In the data rows, the value 128 means zero.
Each row of this table is followed by its label. One hidden rule gives the labels. It looks at one to three of the table's principal directions, none of them among the few with the most spread.
[88, 93, 86, 125, 90, 122, 118, 133, 193, 185, 149, 153, 164, 84, 94, 124, 115, 141, 154, 159, 123, 118, 132, 193, 159, 151, 120, 62, 139, 161, 150, 132, 92, 178, 128, 130, 84, 156, 77, 122, 100, 134, 85, 76, 59, 199, 98, 156] 1
[151, 145, 138, 75, 165, 119, 107, 98, 205, 188, 173, 223, 166, 119, 128, 162, 113, 106, 157, 141, 110, 107, 121, 149, 123, 89, 87, 130, 107, 134, 145, 151, 166, 165, 148, 84, 80, 179, 112, 163, 167, 156, 129, 109, 163, 149, 152, 140] 4
[128, 148, 146, 128, 110, 135, 124, 128, 128, 127, 134, 139, 123, 148, 152, 129, 128, 134, 106, 130, 124, 100, 98, 119, 165, 136, 144, 140, 118, 148, 132, 159, 127, 120, 133, 165, 137, 126, 121, 113, 124, 121, 117, 139, 135, 114, 152, 128] 5
[113, 165, 157, 115, 102, 89, 102, 157, 113, 184, 89, 107, 96, 156, 124, 96, 129, 137, 68, 90, 139, 66, 39, 89, 198, 106, 145, 127, 157, 144, 166, 141, 116, 122, 106, 148, 146, 139, 136, 98, 115, 131, 150, 116, 92, 117, 163, 132] 5
[130, 160, 133, 44, 155, 60, 65, 104, 186, 196, 125, 165, 165, 129, 96, 136, 141, 123, 108, 97, 126, 106, 53, 121, 192, 81, 172, 117, 223, 172, 176, 63, 97, 166, 88, 76, 87, 197, 93, 114, 115, 163, 120, 51, 70, 169, 157, 111] 2
[124, 86, 139, 182, 120, 143, 109, 99, 130, 60, 167, 123, 115, 114, 105, 181, 143, 150, 169, 179, 126, 171, 167, 167, 110, 162, 124, 126, 126, 120, 83, 142, 137, 119, 151, 133, 94, 97, 108, 183, 137, 107, 90, 157, 203, 103, 114, 114] 4
[156, 147, 110, 112, 119, 116, 120, 122, 128, 127, 149, 133, 86, 139, 165, 159, 116, 124, 105, 111, 113, 125, 104, 108, 129, 127, 143, 130, 92, 102, 159, 150, 103, 102, 111, 138, 121, 135, 141, 133, 116, 160, 130, 121, 130, 112, 168, 111] 4
[129, 103, 129, 157, 160, 163, 134, 117, 107, 75, 122, 127, 164, 122, 119, 128, 120, 114, 169, 140, 131, 173, 184, 137, 96, 139, 103, 167, 134, 163, 68, 95, 152, 147, 172, 154, 123, 97, 119, 138, 150, 83, 145, 163, 174, 105, 96, 141] 1
[114, 137, 125, 114, 108, 116, 113, 146, 132, 169, 127, 122, 138, 134, 111, 110, 135, 138, 111, 125, 142, 90, 99, 136, 179, 125, 143, 121, 159, 145, 138, 145, 128, 144, 116, 120, 112, 136, 119, 127, 133, 138, 133, 112, 93, 139, 116, 133] 1
[145, 161, 121, 128, 174, 123, 116, 116, 84, 107, 114, 114, 125, 146, 115, 142, 144, 123, 138, 97, 148, 143, 107, 73, 137, 92, 116, 191, 157, 137, 95, 97, 164, 148, 144, 107, 142, 132, 150, 131, 166, 122, 183, 151, 173, 83, 127, 121] 3
[150, 53, 83, 126, 156, 107, 149, 114, 214, 187, 161, 158, 167, 86, 81, 157, 89, 115, 210, 148, 123, 197, 248, 155, 4, 118, 67, 37, 66, 82, 143, 103, 143, 143, 133, 38, 73, 165, 143, 203, 112, 143, 109, 74, 171, 161, 55, 147] 2
[132, 135, 155, 140, 89, 139, 131, 154, 97, 117, 115, 115, 141, 167, 156, 93, 130, 137, 92, 138, 156, 77, 114, 103, 173, 153, 177, 136, 117, 127, 133, 181, 130, 104, 121, 162, 147, 95, 134, 115, 118, 105, 114, 135, 125, 87, 113, 118] 4
[112, 188, 190, 115, 107, 117, 90, 133, 157, 161, 147, 152, 86, 127, 128, 157, 146, 148, 87, 106, 131, 74, 63, 138, 198, 103, 133, 151, 181, 158, 130, 149, 152, 130, 110, 144, 131, 160, 106, 127, 144, 145, 127, 141, 132, 145, 180, 104] 3
[137, 119, 156, 174, 154, 85, 131, 142, 116, 165, 135, 105, 139, 148, 112, 153, 95, 93, 159, 106, 174, 125, 129, 66, 103, 80, 71, 155, 109, 90, 121, 131, 202, 133, 135, 118, 159, 149, 154, 151, 145, 100, 165, 145, 201, 75, 119, 127] 2
[84, 27, 99, 239, 102, 159, 158, 133, 122, 41, 140, 69, 70, 69, 89, 162, 109, 163, 183, 176, 100, 255, 255, 214, 18, 189, 59, 115, 96, 109, 50, 81, 116, 97, 176, 196, 149, 80, 122, 177, 88, 108, 95, 170, 149, 153, 78, 127] 5
[122, 104, 166, 163, 92, 133, 116, 138, 152, 137, 136, 128, 142, 130, 114, 132, 124, 137, 136, 150, 149, 101, 119, 124, 151, 154, 147, 80, 118, 144, 134, 168, 129, 133, 129, 135, 98, 114, 117, 141, 113, 90, 96, 123, 181, 103, 108, 132] 3
[123, 96, 123, 126, 123, 133, 146, 106, 178, 105, 178, 172, 128, 114, 148, 172, 127, 136, 157, 164, 87, 168, 140, 164, 102, 138, 112, 117, 96, 115, 141, 128, 114, 118, 141, 140, 111, 138, 102, 143, 109, 152, 84, 111, 136, 156, 142, 120] 5
[95, 158, 130, 117, 99, 158, 90, 123, 176, 127, 156, 155, 97, 66, 114, 153, 149, 159, 115, 135, 101, 126, 112, 205, 174, 153, 144, 90, 187, 181, 124, 110, 79, 156, 114, 144, 82, 153, 70, 120, 120, 146, 96, 119, 74, 213, 158, 116] 4
[94, 129, 110, 133, 114, 195, 169, 140, 113, 78, 97, 109, 101, 104, 127, 97, 154, 158, 115, 115, 99, 165, 177, 182, 115, 158, 118, 178, 166, 193, 57, 85, 125, 130, 152, 184, 170, 91, 126, 97, 131, 131, 145, 168, 86, 167, 93, 137] 3
[112, 131, 139, 179, 130, 156, 130, 133, 102, 93, 139, 101, 73, 110, 110, 158, 150, 148, 143, 125, 116, 168, 160, 149, 110, 132, 76, 143, 138, 142, 69, 113, 156, 126, 155, 142, 118, 117, 129, 164, 160, 116, 159, 189, 177, 126, 127, 128] 5
[97, 121, 119, 105, 75, 125, 151, 149, 117, 124, 69, 119, 139, 146, 159, 44, 130, 153, 69, 135, 115, 101, 121, 136, 160, 163, 192, 100, 136, 131, 173, 122, 54, 88, 97, 190, 181, 101, 112, 61, 57, 116, 78, 88, 7, 159, 119, 133] 5
[107, 156, 125, 121, 125, 119, 92, 131, 171, 176, 160, 144, 122, 95, 96, 151, 111, 138, 128, 130, 132, 106, 89, 157, 164, 112, 118, 132, 166, 145, 135, 139, 131, 164, 126, 133, 117, 162, 106, 129, 129, 154, 125, 110, 103, 171, 146, 125] 5
[129, 134, 198, 156, 149, 127, 109, 102, 238, 155, 219, 209, 66, 58, 126, 244, 87, 115, 175, 145, 92, 156, 154, 195, 49, 90, 17, 120, 82, 88, 124, 152, 189, 127, 149, 124, 110, 185, 106, 194, 151, 158, 104, 157, 221, 180, 206, 110] 4
[125, 106, 103, 113, 109, 118, 123, 127, 136, 138, 101, 116, 147, 133, 109, 90, 125, 145, 115, 144, 131, 120, 129, 129, 132, 153, 175, 89, 129, 124, 153, 133, 85, 121, 113, 121, 125, 110, 135, 118, 89, 128, 97, 87, 95, 129, 96, 136] 5
[108, 126, 160, 167, 102, 121, 128, 147, 110, 113, 124, 90, 81, 137, 127, 141, 142, 140, 107, 117, 127, 132, 109, 127, 145, 135, 122, 139, 145, 135, 110, 121, 135, 104, 123, 165, 148, 121, 128, 130, 119, 121, 131, 158, 141, 118, 143, 112] 3
[129, 101, 126, 116, 136, 119, 138, 132, 137, 139, 102, 124, 158, 133, 102, 101, 131, 131, 137, 129, 139, 137, 147, 122, 108, 127, 138, 119, 139, 131, 125, 106, 133, 134, 130, 97, 132, 122, 143, 132, 120, 127, 127, 103, 127, 124, 83, 132] 3
[104, 135, 169, 150, 114, 128, 112, 125, 157, 114, 158, 127, 91, 102, 115, 169, 124, 146, 122, 134, 125, 134, 119, 171, 132, 128, 122, 159, 164, 137, 105, 130, 147, 119, 126, 161, 154, 134, 110, 132, 121, 144, 101, 144, 134, 154, 155, 101] 2
[134, 136, 115, 112, 171, 110, 114, 116, 96, 123, 119, 97, 105, 150, 91, 146, 166, 132, 131, 94, 117, 166, 125, 121, 130, 94, 100, 192, 186, 162, 72, 69, 166, 138, 144, 95, 110, 135, 149, 166, 178, 154, 196, 161, 159, 106, 119, 125] 2
[146, 133, 117, 180, 136, 159, 149, 128, 67, 62, 134, 91, 46, 123, 165, 150, 124, 122, 124, 136, 96, 176, 168, 124, 55, 151, 87, 123, 47, 66, 107, 143, 117, 74, 146, 155, 145, 104, 165, 151, 137, 128, 148, 197, 167, 110, 176, 122] 3
[145, 81, 135, 127, 144, 100, 121, 101, 127, 99, 142, 131, 158, 135, 124, 147, 123, 117, 158, 159, 134, 149, 135, 133, 101, 132, 143, 116, 114, 96, 145, 129, 125, 119, 129, 88, 106, 116, 122, 146, 125, 126, 94, 106, 146, 106, 129, 123] 1
[120, 124, 160, 158, 120, 101, 132, 141, 136, 140, 147, 106, 101, 127, 125, 163, 112, 121, 129, 111, 145, 128, 106, 113, 122, 107, 108, 148, 132, 109, 131, 130, 160, 116, 118, 140, 160, 141, 134, 129, 118, 135, 130, 134, 152, 119, 144, 109] 1
[170, 162, 113, 119, 172, 136, 150, 128, 95, 100, 152, 127, 110, 130, 177, 151, 105, 98, 128, 109, 124, 160, 162, 94, 63, 104, 110, 162, 80, 61, 134, 121, 142, 96, 121, 116, 160, 143, 163, 134, 141, 157, 157, 146, 131, 123, 163, 99] 1
[144, 121, 133, 184, 124, 129, 138, 173, 18, 77, 67, 9, 73, 169, 108, 91, 135, 144, 91, 92, 169, 150, 145, 58, 100, 141, 153, 169, 136, 96, 85, 115, 143, 77, 125, 136, 178, 61, 208, 144, 126, 111, 189, 172, 167, 41, 84, 105] 4
[133, 129, 136, 128, 145, 141, 108, 128, 187, 182, 150, 165, 146, 99, 87, 150, 106, 127, 161, 126, 134, 130, 153, 147, 113, 113, 82, 113, 125, 170, 104, 131, 167, 177, 161, 103, 85, 159, 127, 166, 153, 127, 146, 125, 181, 143, 104, 145] 1
[104, 75, 117, 170, 90, 100, 157, 181, 60, 104, 65, 40, 112, 173, 119, 83, 139, 149, 101, 97, 147, 162, 118, 74, 148, 143, 145, 147, 151, 148, 115, 69, 107, 101, 131, 178, 168, 89, 149, 108, 82, 106, 158, 117, 94, 81, 69, 120] 1
[121, 91, 100, 123, 141, 89, 166, 139, 102, 132, 118, 114, 183, 157, 129, 113, 136, 108, 157, 120, 160, 135, 114, 84, 136, 96, 122, 169, 144, 100, 142, 98, 154, 142, 119, 102, 160, 129, 129, 109, 129, 129, 146, 95, 99, 103, 79, 127] 4
[85, 109, 210, 188, 72, 146, 89, 121, 207, 122, 169, 150, 103, 93, 98, 169, 119, 159, 130, 184, 119, 107, 122, 204, 151, 171, 132, 97, 145, 157, 104, 177, 134, 119, 138, 197, 119, 118, 82, 153, 98, 97, 45, 151, 187, 150, 149, 113] 3
[126, 153, 118, 125, 95, 139, 146, 161, 85, 114, 113, 100, 86, 139, 173, 98, 124, 139, 71, 119, 121, 109, 103, 119, 143, 150, 157, 132, 101, 104, 151, 150, 90, 91, 113, 170, 172, 118, 147, 90, 101, 154, 127, 130, 54, 141, 160, 112] 1
[148, 187, 112, 61, 140, 83, 86, 105, 151, 203, 150, 174, 133, 141, 137, 140, 145, 116, 103, 123, 124, 67, 64, 122, 184, 95, 140, 98, 125, 109, 180, 157, 120, 147, 99, 64, 93, 202, 120, 134, 154, 175, 126, 99, 90, 155, 189, 127] 2
[101, 115, 139, 205, 112, 182, 148, 152, 86, 62, 148, 94, 81, 97, 137, 161, 131, 137, 151, 123, 126, 177, 185, 167, 112, 151, 68, 166, 133, 160, 51, 110, 156, 130, 165, 192, 133, 99, 108, 142, 155, 98, 157, 203, 152, 133, 121, 126] 1
[120, 99, 167, 147, 163, 180, 139, 94, 212, 96, 160, 188, 160, 72, 97, 161, 97, 130, 194, 172, 106, 175, 188, 183, 47, 134, 87, 140, 121, 146, 88, 125, 165, 151, 174, 139, 130, 111, 113, 146, 129, 107, 90, 138, 212, 154, 107, 137] 5
[97, 116, 220, 130, 105, 120, 107, 114, 193, 110, 164, 155, 111, 107, 123, 166, 129, 149, 116, 153, 105, 119, 81, 186, 149, 131, 150, 134, 180, 151, 142, 138, 127, 109, 116, 159, 129, 122, 83, 119, 103, 138, 61, 118, 135, 163, 176, 101] 5
[137, 112, 124, 134, 123, 150, 166, 114, 136, 84, 140, 132, 126, 108, 163, 125, 99, 126, 133, 161, 119, 142, 160, 141, 60, 155, 154, 108, 68, 61, 159, 165, 102, 86, 113, 137, 179, 101, 143, 99, 86, 137, 69, 115, 112, 143, 141, 120] 2
[106, 120, 139, 101, 97, 166, 129, 105, 235, 139, 206, 217, 111, 64, 148, 186, 140, 145, 149, 166, 59, 137, 134, 243, 134, 152, 101, 70, 117, 169, 144, 147, 98, 150, 135, 131, 51, 164, 58, 142, 129, 169, 69, 115, 105, 232, 172, 134] 1
[127, 201, 114, 117, 117, 112, 113, 145, 50, 109, 133, 91, 62, 151, 170, 143, 171, 136, 74, 85, 124, 101, 26, 79, 213, 108, 156, 150, 162, 113, 160, 125, 92, 115, 91, 132, 127, 145, 123, 94, 145, 160, 170, 143, 71, 125, 202, 101] 4
[151, 134, 99, 132, 152, 128, 112, 106, 147, 118, 176, 144, 120, 101, 132, 178, 111, 116, 157, 140, 121, 166, 181, 145, 81, 125, 111, 112, 105, 83, 127, 123, 124, 121, 119, 107, 100, 152, 123, 172, 133, 144, 118, 130, 148, 144, 140, 109] 4
[157, 160, 96, 52, 161, 154, 125, 123, 91, 103, 71, 138, 124, 151, 156, 81, 145, 129, 84, 76, 88, 156, 142, 121, 132, 125, 150, 175, 157, 203, 105, 56, 90, 128, 145, 142, 111, 112, 141, 106, 145, 147, 188, 132, 75, 130, 133, 138] 1
[126, 84, 126, 120, 146, 86, 143, 135, 130, 149, 77, 100, 173, 152, 89, 84, 115, 125, 137, 119, 151, 143, 126, 79, 101, 109, 147, 127, 147, 117, 147, 86, 130, 126, 122, 102, 160, 114, 157, 115, 92, 115, 131, 78, 127, 99, 70, 135] 5
[138, 147, 179, 98, 165, 94, 108, 119, 166, 181, 148, 157, 169, 133, 106, 138, 125, 104, 138, 126, 147, 92, 93, 113, 133, 81, 126, 125, 157, 113, 153, 135, 173, 146, 110, 64, 115, 167, 129, 139, 153, 138, 129, 109, 156, 134, 145, 119] 1
[144, 148, 109, 83, 123, 122, 119, 138, 119, 165, 128, 148, 156, 141, 143, 101, 132, 127, 112, 123, 138, 85, 107, 118, 168, 122, 152, 99, 123, 129, 168, 157, 111, 144, 114, 87, 87, 139, 123, 123, 144, 142, 137, 97, 82, 135, 127, 141] 1
[116, 147, 107, 97, 104, 162, 150, 131, 139, 137, 125, 170, 121, 120, 171, 106, 143, 137, 112, 124, 88, 114, 139, 163, 154, 141, 115, 106, 111, 164, 142, 136, 96, 133, 131, 157, 105, 132, 96, 105, 133, 131, 128, 132, 70, 174, 143, 156] 5
[105, 101, 78, 101, 89, 99, 127, 142, 145, 155, 132, 116, 143, 114, 107, 113, 147, 162, 121, 132, 135, 137, 137, 160, 161, 143, 167, 80, 169, 133, 159, 99, 78, 137, 94, 98, 103, 147, 100, 126, 91, 163, 95, 58, 23, 181, 82, 119] 5
[143, 163, 129, 135, 129, 165, 133, 135, 71, 88, 101, 110, 82, 135, 164, 102, 128, 131, 91, 120, 111, 126, 149, 125, 109, 148, 128, 138, 92, 115, 113, 147, 113, 93, 138, 160, 148, 99, 154, 121, 141, 120, 150, 177, 121, 116, 162, 132] 4
[151, 81, 75, 135, 131, 155, 153, 108, 148, 106, 160, 155, 143, 112, 137, 156, 142, 132, 185, 153, 99, 194, 224, 149, 72, 158, 101, 53, 67, 125, 119, 113, 104, 132, 145, 88, 45, 131, 116, 183, 133, 119, 116, 121, 169, 136, 83, 145] 2
[145, 139, 109, 143, 119, 85, 121, 152, 48, 141, 100, 64, 129, 179, 138, 108, 137, 113, 103, 100, 175, 98, 83, 48, 173, 122, 157, 124, 118, 106, 146, 135, 125, 121, 108, 109, 141, 137, 157, 113, 129, 116, 160, 126, 115, 70, 129, 122] 2
[151, 163, 150, 133, 157, 133, 141, 135, 98, 104, 148, 105, 71, 126, 139, 159, 134, 133, 119, 103, 128, 151, 139, 104, 80, 99, 109, 157, 122, 75, 120, 130, 162, 93, 117, 92, 150, 129, 168, 152, 154, 164, 162, 158, 162, 120, 153, 97] 5
[94, 116, 118, 83, 90, 107, 88, 124, 178, 159, 100, 136, 179, 113, 92, 71, 129, 150, 90, 163, 131, 84, 85, 178, 190, 166, 225, 84, 195, 158, 169, 121, 52, 142, 92, 140, 128, 129, 92, 82, 63, 138, 50, 51, 17, 185, 113, 123] 3
Which label does each new row get?
[147, 120, 137, 147, 129, 139, 118, 113, 140, 137, 126, 136, 141, 134, 113, 142, 128, 117, 151, 133, 148, 113, 148, 118, 122, 138, 119, 116, 101, 147, 99, 157, 161, 146, 146, 111, 108, 125, 142, 154, 151, 97, 131, 152, 214, 84, 108, 143] ~ 3
[114, 112, 150, 115, 90, 82, 104, 128, 144, 132, 126, 110, 75, 138, 124, 140, 134, 169, 85, 124, 102, 132, 81, 143, 155, 134, 165, 100, 154, 129, 172, 123, 78, 86, 102, 141, 116, 123, 115, 130, 81, 160, 90, 90, 88, 140, 161, 111] ~ 5
[106, 83, 126, 163, 117, 128, 118, 129, 101, 74, 103, 81, 148, 123, 85, 114, 141, 151, 140, 148, 157, 161, 151, 142, 132, 160, 165, 147, 181, 148, 86, 90, 120, 132, 136, 141, 146, 90, 120, 126, 107, 103, 104, 122, 121, 110, 73, 113] ~ 3
[123, 139, 107, 149, 88, 117, 106, 152, 80, 120, 129, 80, 106, 145, 132, 121, 141, 141, 98, 126, 153, 99, 91, 107, 189, 149, 174, 117, 148, 109, 145, 155, 95, 114, 97, 144, 114, 108, 124, 129, 116, 125, 131, 126, 99, 103, 125, 111] ~ 4
[145, 153, 206, 193, 138, 163, 111, 109, 134, 59, 199, 139, 62, 109, 146, 220, 118, 136, 149, 150, 121, 147, 132, 129, 92, 129, 102, 150, 100, 89, 101, 184, 171, 93, 143, 151, 120, 106, 129, 177, 154, 113, 113, 195, 255, 92, 187, 92] ~ 5
[128, 194, 115, 60, 98, 139, 103, 133, 114, 155, 118, 160, 153, 147, 174, 75, 158, 136, 66, 130, 117, 45, 58, 126, 235, 146, 208, 79, 149, 154, 191, 168, 56, 136, 89, 127, 87, 142, 92, 77, 126, 135, 108, 96, 24, 165, 171, 136] ~ 5
[166, 107, 93, 101, 164, 107, 141, 111, 94, 111, 105, 104, 173, 162, 118, 105, 135, 118, 143, 125, 152, 146, 152, 78, 94, 120, 169, 134, 123, 93, 137, 114, 130, 118, 116, 61, 130, 107, 168, 137, 130, 132, 138, 100, 144, 78, 80, 126] ~ 2
[133, 144, 157, 152, 86, 132, 130, 159, 99, 113, 156, 103, 74, 131, 167, 146, 132, 136, 94, 123, 137, 102, 117, 130, 145, 142, 144, 110, 112, 84, 151, 177, 121, 84, 94, 138, 123, 115, 129, 139, 127, 141, 121, 146, 116, 125, 159, 98] ~ 4
[142, 115, 137, 164, 161, 108, 113, 116, 141, 144, 150, 128, 120, 111, 97, 167, 94, 106, 169, 141, 148, 142, 147, 119, 69, 103, 73, 134, 92, 70, 119, 147, 177, 133, 144, 100, 135, 140, 154, 173, 147, 124, 140, 144, 203, 103, 134, 127] ~ 4
[125, 125, 144, 129, 143, 98, 110, 117, 159, 140, 170, 138, 125, 118, 97, 181, 132, 142, 153, 129, 141, 145, 116, 133, 130, 96, 113, 149, 164, 120, 123, 117, 164, 141, 127, 91, 117, 155, 118, 162, 140, 155, 123, 110, 156, 132, 124, 104] ~ 5
[104, 99, 125, 153, 141, 153, 160, 139, 144, 112, 129, 132, 134, 92, 114, 132, 114, 126, 167, 124, 119, 180, 184, 154, 78, 120, 73, 146, 140, 139, 98, 82, 147, 144, 149, 148, 142, 118, 115, 130, 128, 115, 144, 136, 127, 159, 92, 137] ~ 4
[130, 110, 137, 132, 127, 160, 155, 122, 129, 90, 112, 116, 113, 117, 130, 113, 143, 134, 127, 139, 105, 150, 153, 145, 82, 154, 141, 106, 115, 118, 121, 124, 111, 103, 124, 118, 133, 95, 146, 123, 118, 127, 114, 141, 145, 135, 120, 130] ~ 3
[158, 138, 101, 116, 158, 97, 142, 140, 72, 144, 101, 100, 156, 170, 138, 110, 133, 103, 133, 84, 163, 129, 128, 44, 131, 93, 127, 142, 124, 113, 138, 99, 147, 134, 118, 86, 133, 141, 157, 124, 146, 115, 183, 119, 134, 78, 101, 131] ~ 2
[140, 69, 138, 138, 152, 130, 174, 127, 127, 97, 97, 126, 159, 141, 125, 103, 114, 118, 158, 139, 127, 172, 172, 100, 48, 127, 115, 131, 90, 98, 127, 104, 142, 107, 147, 113, 157, 91, 160, 130, 110, 108, 126, 115, 169, 94, 81, 137] ~ 4
[157, 146, 165, 100, 112, 114, 84, 111, 180, 162, 156, 171, 88, 119, 149, 160, 110, 124, 98, 137, 97, 92, 92, 151, 129, 136, 142, 63, 82, 114, 182, 181, 95, 106, 112, 112, 73, 152, 125, 152, 119, 155, 93, 114, 150, 142, 206, 122] ~ 1
[91, 81, 132, 148, 75, 121, 142, 130, 188, 158, 158, 163, 159, 110, 136, 113, 101, 137, 141, 203, 113, 98, 129, 185, 130, 166, 130, 53, 73, 89, 180, 195, 96, 117, 124, 162, 131, 130, 90, 117, 76, 120, 36, 91, 83, 175, 131, 147] ~ 5
[153, 144, 134, 95, 142, 102, 120, 127, 121, 151, 123, 135, 128, 150, 144, 128, 125, 114, 112, 105, 130, 109, 90, 91, 138, 103, 139, 127, 119, 118, 163, 132, 126, 124, 115, 98, 116, 142, 143, 124, 135, 145, 146, 110, 127, 110, 153, 126] ~ 1
[153, 121, 87, 145, 113, 111, 100, 132, 81, 120, 131, 90, 120, 146, 122, 136, 125, 135, 123, 130, 162, 128, 146, 108, 145, 149, 155, 117, 110, 108, 121, 148, 116, 122, 125, 112, 104, 121, 144, 161, 131, 127, 133, 126, 132, 85, 107, 117] ~ 1
[135, 127, 188, 184, 140, 140, 97, 117, 173, 111, 203, 142, 39, 75, 117, 238, 102, 127, 158, 132, 102, 177, 165, 186, 61, 117, 43, 135, 105, 109, 87, 138, 175, 111, 153, 139, 95, 146, 123, 208, 159, 146, 132, 188, 231, 144, 190, 101] ~ 1
[135, 130, 158, 135, 121, 107, 118, 128, 155, 140, 185, 144, 103, 125, 148, 184, 128, 122, 135, 131, 110, 133, 106, 128, 131, 114, 115, 90, 114, 100, 166, 142, 123, 109, 107, 114, 81, 155, 106, 158, 126, 144, 114, 122, 154, 140, 173, 108] ~ 5
[102, 112, 151, 180, 131, 156, 147, 132, 107, 94, 96, 103, 96, 117, 107, 134, 146, 130, 146, 110, 126, 160, 157, 141, 108, 130, 69, 172, 146, 175, 51, 88, 172, 140, 166, 166, 159, 108, 131, 129, 154, 88, 164, 194, 182, 111, 110, 144] ~ 3
[128, 105, 112, 164, 108, 88, 123, 146, 35, 71, 112, 48, 101, 169, 131, 135, 155, 137, 111, 117, 166, 138, 78, 76, 171, 134, 167, 171, 155, 95, 126, 114, 117, 103, 112, 131, 151, 95, 143, 123, 122, 130, 145, 129, 114, 61, 119, 95] ~ 4
[106, 88, 155, 139, 104, 155, 135, 124, 176, 113, 136, 155, 134, 98, 118, 124, 132, 144, 141, 170, 101, 138, 147, 188, 109, 162, 126, 86, 121, 142, 129, 137, 108, 126, 140, 139, 104, 108, 102, 134, 110, 120, 81, 120, 132, 163, 119, 136] ~ 4
[109, 69, 155, 179, 114, 144, 132, 116, 184, 111, 126, 129, 123, 101, 94, 144, 99, 134, 158, 161, 114, 165, 173, 169, 70, 160, 103, 118, 105, 146, 91, 123, 138, 121, 160, 177, 147, 104, 129, 145, 91, 98, 86, 141, 195, 125, 104, 136] ~ 3
[112, 124, 79, 132, 118, 145, 143, 137, 90, 122, 75, 105, 134, 138, 132, 81, 145, 120, 117, 114, 120, 132, 135, 124, 149, 149, 122, 138, 130, 169, 100, 93, 103, 145, 142, 168, 144, 117, 129, 95, 126, 103, 157, 148, 88, 126, 106, 156] ~ 3
[128, 177, 157, 155, 108, 134, 129, 150, 35, 70, 110, 72, 43, 167, 174, 129, 167, 141, 69, 97, 122, 110, 61, 78, 175, 129, 150, 163, 138, 105, 130, 144, 113, 76, 107, 167, 154, 95, 146, 109, 141, 125, 165, 184, 132, 83, 188, 102] ~ 4
